Turns, then the turns between two rows, first turn first; the first pair answered
turn Z:
7 0 -82 98 53 -4 -61 -16 -107 60 -155 94 52 91 5 -> 17 -27 -61 -51 14 -75 -14 -20 -38 122 -86 88 99 178 40
-229 135 98 96 117 119 -26 160 -22 152 -39 154 -62 134 -192 -> -225 98 155 -120 71 30 21 153 108 246 63 113 -49 179 -86
84 -96 -66 181 -41 84 -52 -162 38 15 -123 -80 131 36 -29 -> 99 -104 -45 68 -41 81 -37 -186 28 48 -65 -23 198 121 -64
turn A:
-73 -62 118 -230 122 36 -48 99 172 6 244 24 -57 84 43 -> -61 -115 48 -267 101 29 -56 -16 132 -5 239 55 22 64 34
80 -128 80 -132 -92 -89 -141 -2 -22 106 -99 311 -88 55 43 -> 47 -152 -169 -137 -70 -25 -126 -267 -80 -3 -61 171 69 -18 -14
-216 242 -28 -29 145 64 151 -25 42 -100 180 -140 40 58 -158 -> -169 219 179 -47 101 25 151 165 77 -25 128 1 -44 143 -125
turn X:
-75 41 193 2 -66 -92 -4 166 140 104 35 -194 -128 -20 67 -> -62 -29 -135 -98 -57 24 9 -224 -65 -49 68 -131 193 48 -125
71 -58 156 -49 0 -18 -26 86 -36 59 -60 240 17 47 -46 -> 32 -15 116 -134 27 -11 26 39 -10 70 9 204 61 107 -107
-208 37 58 -54 274 22 -109 243 120 29 25 -138 -91 21 -6 -> -162 -58 -202 -38 263 124 -155 -37 -84 -109 -40 -46 118 37 -128
Pairs:
(2 to 3 turns a pair)
64 -152 40 26 41 -42 170 -213 54 -56 -117 36 -36 -143 101 -> -24 7 197 16 71 -70 194 -18 179 40 -44 -3 -165 -77 45
Z then X
152 -75 110 -184 -14 -34 60 77 -11 135 6 177 3 163 42 -> 69 -64 -208 -103 36 34 78 -229 -114 -18 5 -26 153 33 -57
X then A
-154 253 -9 -258 103 -20 85 63 276 164 198 -174 112 119 -119 -> 16 109 -243 391 123 128 -103 -8 -83 -145 -206 -72 42 -198 -78
X then A
94 -57 -78 277 -1 -18 -88 -28 -166 -144 -130 -10 -94 -109 38 -> -43 9 -204 20 34 48 -5 -232 -155 -154 43 -67 123 12 -146
X then X
40 -105 14 144 -3 -31 -24 -70 86 -44 31 -127 -53 -189 213 -> -107 54 4 174 92 65 -18 -46 95 -62 92 -203 -51 -146 29
X then Z then X
57 -11 31 37 -30 -40 -116 55 -94 -33 -89 -79 4 -90 44 -> 88 -36 75 -108 -27 -92 -74 38 -45 28 -52 -61 43 -20 94
Z then Z then Z
-24 -98 -242 218 24 211 -42 -165 -198 -178 -60 81 130 -34 -149 -> 35 -223 -86 -202 -74 -91 87 -178 168 61 154 -119 117 1 246
Z then Z
-91 -117 -30 218 129 273 -169 48 81 -72 -158 -58 -84 -89 75 -> -151 -59 171 -98 129 204 -59 169 238 94 31 6 -79 131 24
X then A
-95 221 -2 -155 14 139 -83 64 79 -46 -10 80 -28 211 -379 -> -98 234 -57 213 60 118 -152 124 94 -154 -117 -121 -222 -73 -210
Z then Z then Z
94 -151 108 -162 -66 20 39 -99 -60 -5 -43 196 47 -15 132 -> -25 -78 147 -233 -32 -40 90 -98 92 66 90 -2 11 -46 168
Z then X
6 -28 208 -18 53 -129 110 10 262 219 143 37 -165 -52 77 -> 67 -149 -104 -38 39 -93 100 -315 130 90 129 -34 62 -144 70
X then Z
12 33 -76 -300 -19 -73 145 -4 37 130 212 38 147 6 34 -> 68 -46 -181 -222 -44 -21 104 -120 -84 43 146 105 219 -18 36
X then X then X
10 -47 42 -389 15 -70 128 -56 57 114 80 29 213 109 -25 -> 110 -165 24 -312 -24 -134 93 -57 38 112 20 25 185 41 130
X then X then A
145 -70 34 161 -29 63 -50 158 -82 -100 -60 148 -70 31 -78 -> -10 53 140 -30 5 -23 31 200 176 24 148 -88 -113 57 -26
X then Z
-16 93 107 127 58 146 -70 187 -164 -28 -96 258 -90 115 -237 -> -2 -22 -134 23 54 162 -57 -123 -264 -114 -66 228 133 104 -263
A then A
18 9 -97 176 36 15 -68 -69 -6 -65 110 -257 -86 -240 114 -> 255 -243 6 -96 -97 -44 -38 -101 -95 27 84 78 32 -36 197
A then A then A
138 233 111 -15 -188 -120 -148 215 133 -48 -12 155 180 56 -33 -> 201 132 -8 101 -225 -149 -197 140 61 -128 -96 138 214 -50 26
Z then X then X
148 -128 -192 6 -34 -5 60 -120 -131 -100 -48 0 76 -225 275 -> 84 -55 49 -205 -55 -116 130 59 97 86 107 -32 -33 -104 360
X then A
190 -172 -42 51 -202 -217 78 -43 -25 -61 -75 -94 -13 -66 187 -> 98 2 104 185 -143 -170 58 211 27 -36 -79 -68 -203 -74 128
X then Z then A
-80 32 -299 89 63 16 -13 -281 31 -140 -1 -179 49 -97 48 -> 40 22 21 299 32 70 -117 140 -66 -74 -227 214 -174 11 9
X then A then Z
-210 15 58 -352 -80 -94 159 -217 6 97 176 -224 178 282 -65 -> -304 143 14 50 -17 -122 103 -140 64 -9 139 -520 -60 -21 17
A then Z
20 -89 41 234 -48 -25 -31 129 24 -81 -152 105 -125 -47 167 -> 99 -159 21 99 -59 -3 -19 27 -83 -67 -164 250 25 52 96
A then Z
23 -31 -58 -7 -50 -80 -63 -49 134 92 12 -266 79 -103 25 -> 74 -104 -92 -130 -92 -20 -57 -144 34 85 2 -121 216 36 -85
A then A then X
-47 -84 -127 -186 -11 -179 61 -234 164 48 156 -294 85 -116 270 -> -43 -101 -291 -193 11 -35 38 -363 -47 -52 109 -148 244 -19 48
A then A then X
-138 91 48 178 73 16 7 175 -24 -86 -16 -203 -138 -123 -24 -> -88 15 -47 -32 46 134 18 11 -198 -115 -10 55 127 105 -255
X then X then Z
304 -237 28 -105 -77 -111 -57 -66 -24 26 -139 85 16 -50 279 -> 104 -107 -48 -336 -37 -120 57 -204 127 55 99 -169 130 -3 171
X then A
30 -130 13 -251 -45 57 -68 -105 -201 -11 77 357 146 179 -57 -> -106 -60 -140 -339 -27 -37 2 -310 -40 -21 253 -55 175 3 77
A then Z
-136 22 -135 -8 27 17 52 -127 83 -73 144 -238 4 -82 -22 -> -180 78 -45 -112 29 33 75 -57 108 -19 190 -199 -18 6 -106
X then A then X
110 -26 14 82 -34 -27 -79 55 -2 64 -152 215 -43 -9 -149 -> 70 1 -60 -22 -9 -2 -60 -82 -16 48 -80 199 73 49 -237
X then X
-74 55 -9 60 114 126 -108 143 -102 -13 63 276 69 133 -228 -> -100 94 18 24 116 126 -96 174 -59 3 89 232 50 129 -233
X then X
38 -68 -52 -15 -8 129 -52 -130 -272 -29 -37 150 114 119 -149 -> 111 -176 -20 176 -33 -39 -72 -57 -111 13 -96 -102 -92 -157 232
Z then A then X
-30 6 -48 -243 -40 -31 82 -193 75 34 154 -142 92 -27 -13 -> 69 -64 142 -206 -74 -118 75 -4 150 131 109 -70 -44 -31 134
X then X then A
